In the rows, 128 means zero.
Each row of Z is roughly a mix of the hidden directions of one of a few groups.
Z:
[[143  94 140 166 132  77 123 145 167 138 163]
 [124 106  78  88 148 106 129  92 101  98 146]
 [111 132 112  91 137 173 154  81 161 134 156]
 [152 101 151 149 136  72 119 139 165 168 136]
 [146 135  85 170 159  74 142 118 145 123 145]
 [142 111 136 159 121 126 142 131 175 106 194]
 [ 96 151 143 129 119 197 160 110 122 154 118]
 [137 158 128 157 150 156 162 107 151 173 167]
 [117 169 130  93 110 180 151  86 140 113 134]
 [135 152 155  83 105 147  95  94  94 111 100]
 [126 154 162 100 113 116 141 161 111 152  67]
 [116 112 126 125 151 206 154 127 153 148 119]
 [115 190 137 155 124 158 164  98 122 127 156]
 [106 162 138  85 108 173 167  95 132 142 126]
 [131 155 141  73 113 168 124 110  90 136  95]
 [149 116 121  87 107 162  94 138  89  87 109]
 [174  75 130 100 115 125  84 139 112 110 146]
 [ 99 186 139 109 108 145 161  86 109 117 118]
 [125 166 127 162 160 182 117 142 152 155 104]
 [133 162 138  80 121 143 145  91  97 162  95]
 [107 168 180 148  98  97 148 140 121 161 119]
 [ 95 180 127 109 118 137 180 106 128 139  96]
 [171  75 109 131 117 106 128 169 106 117 157]
 [140 123 175 185 127 115 111 164 106 156 119]
 [154  83 112 139 146 175 120 165 154  96 131]
 [103 168  92 137 148 118 167  89  95 138 151]
 [134 117 144 158 137  83  90 167 108 136  85]
 [112 134 126  94 137 195 140 129 118 145  81]
 [ 94 114  98 142 143 107 169 163 174 137 105]
 [150 131  98 113 148 156 107 118 142  92 191]
 [146  95 137 187 143 139  93 139 133 118 173]
 [162  98 111 147 162 114 135 139 179 118 170]
 [140  76 127  97 141 140  67 107 122 118 145]
 [176  94 136 140 152  78  92 153 118 133 123]
 [ 97 137 160 110 145 188 155 110  95 147 128]
 [155 110 147 138 149  83 137 158 170 172 119]
 [129 166 142 118 130 127 125 139  87 118  57]
 [135 131  86 120 127  59 129  90 110 118 142]
 [131 163 166 109  94  83 107 157 105 120 103]
 [109 158 147 101 112 190 153 105 110 151 111]
 [105 145 157 155 112 111 184 154 160 157 118]
 [154 135  94 149 141 125 139 133 171 110 191]
 [105 171 147 164 131 183 134 114  93 119 114]
 [148  77 105 152 164 130 131 144 176 118 154]
 [162 114 169 157 112  76  94 143 148 131 138]
 [137 145 153 121 115  48 118 120 140 133 157]
 [121 173 148 164 148 122 170 137 117 161  90]
 [157  78 126  89 141 149  91 111 160 144 148]
 [157 119  94  71 140  93 119  87 127 116 140]
 [135 119 164 132  96  95 120 165 151 167  86]
 [161 147 144  92 106 133 138  91  71 143 143]
 [122 151 173 146 106 178  83 142 116 128 106]
 [ 89 153 139 143 125 184 117 104  87 152 113]
 [101 133 133 174 156 150 100 102 154 115 175]
 [151 101  94 125 131 129 198 137 164 121 127]
 [103 130 178 141  87 151 150 149 141 173 114]
 [122 112 108 163 168 134 106 124  68 142 158]
 [131 100 148 151 125 147 123 136 178 156 185]
 [141 100 121 149 137 123 129 127 180 103 190]
 [163 122 111  73 127 127 137 145 104 121  71]
 [ 93 178 137 135 129 121 180 100 151 154 119]
 [ 90 178 138 158 119 117 175 100 140 121 150]
 [155  99  89  75 155  98 124 123 137 105 152]
 [139  85 123 151 146  92  98 180 143 141 101]
 [126  99 129 146 124  89 146 149 198 128 147]
 [116 133 135 109 126 205 169 118 147 143 124]
 [150  96 113 152 148  90 128 113 165 123 183]
 [119 120 150 182 123  92 110 182 150 116 133]
 [144 131 128 172 149  65 128 138 144 157  97]
 [155 173  94  95 103  82 137 156 142 124 127]
 [ 97 152 148 146 120 184 166 117 125 150 163]
 [123 180 132 163 132 105 160 137 109 144  79]
 [141  84 121 161 155 123 114 174 173 110 138]
 [100 137 106 106 165 134 155  81  79 132 138]
 [148 168 145 124 138 170 122  83  94 159 147]
 [140 165 164 142 105  90 132 154 134 141  74]
 [101 153 140 108 120 184 110 106  78 112 120]
 [109 133 132 133 127 215 123 107 114 129 138]
 [167  66 124  93 123 105  97 152 130 133 119]
 [137 138 135  86 133 153  58 120  99 111 127]
 [ 96 158  86 115 116 119 162  93  83 112 129]
 [156  85 104  72 114 134 125 158 113 122  96]
 [ 97 132  83 128 141 190 146 132 128  92 142]
 [146 115 111  64 145 176 131 126 129 125  92]
 [144 104 110 146 133 112 114 113 160  94 195]
 [166  95 119 145 161 104 120 143 180 128 162]
 [163  71 128 127 134 115  96 156 173 136 140]
 [120 123 123  86  86 109  97 130  96 106  80]
 [ 91 115 155 118  68 143 157 138 117 139  92]
 [167  85 107 134 143 115 105 150 156  86 158]
 [151 100  73  94 161 101 108 102 113 119 115]
 [143  74 140  96 114 143  95 141 165 122 164]
 [116 125 110 114 121 200 169 132 155 109 126]
 [151  86 132 137 113  76 124 159 173 138 110]
 [100 143 104 147 111  86 187 114 112 144 106]
 [144 121 162 151  97 109 107 170 153 138  78]
 [138 102 102  62 129 113 107 121 105  90 111]
 [165  94 100 126 151 158  92  96 100 113 154]
 [160 127 129 165 105 108  75 157 160 105 114]
 [160 100 119 154 135  75 133 155 178 134 126]
 [114 160 178 157  97  86 125 132 138 136 163]
 [ 95 167 147 189 139 123 131 124 169 122 140]
 [132 133  97 108 125  55 135 126 110 133  88]
 [134 108 125 145 147 120  97 181 106 127  71]
 [140 131 136  94 128 190 128 136  95 137  80]
 [ 97 138 124 174 109  98 163 136 168 116 163]
 [116 105 112  72 143 108 135 106  83 114  91]
 [144 142 138 145 138 152  79 168 124 129  71]
 [163 104 127 106 114 112 169 121 171 157 168]
 [102 190 126 130 128 153 161 120  98 136  90]
 [ 88 157  98 149 143 176 155 112 117 103 155]
 [169  84 146 127 131  85  90 154 140 154 116]
 [135 106  93 106 178  86 155 106 106 114 110]
 [103 173 131 115 117 144 121 111  68 121  88]
 [134 192 143 119 124 179  98 136 104 116 127]
 [140 124 165 151 117  53 130 131 146 153 130]
 [154  95 126 114 110  72 132 170 102 134  99]]
One row of each group comes first, with its name. Which group is each row after those in?
[130 128 106  81 124 107  91 114  85  97  93]
K
[123 133 154 179 114 162  85 141  86 118 139]
H
[155  82 124 139 149 149  77 127 140 123 175]
S

[110 132 119 116 145 189 124 107  90 156  89]
H
[124 132 139 163 140 150 102  93 135 110 195]
S
[ 97 169 131 121 127 150 112 123  82 107  76]
S
[117  98 121  87 106  84 126 147 101 105  84]
S
[115 141 129 105 102 187 154 125 162  95 155]
H
[137 144 126 164 131 128 111 151  50 115 122]
S
[152  92 115 160 153  91  75 143 124 110 146]
H
[163  96 125 137 122 103 135 164 191 125 146]
K
[115 168 145 149 125 125 171  90 163 147 166]
S
[121 131 149  94 108 155  80 128  89 107  87]
K
[156 118 155 138 118  77 132 152 176 161 111]
S
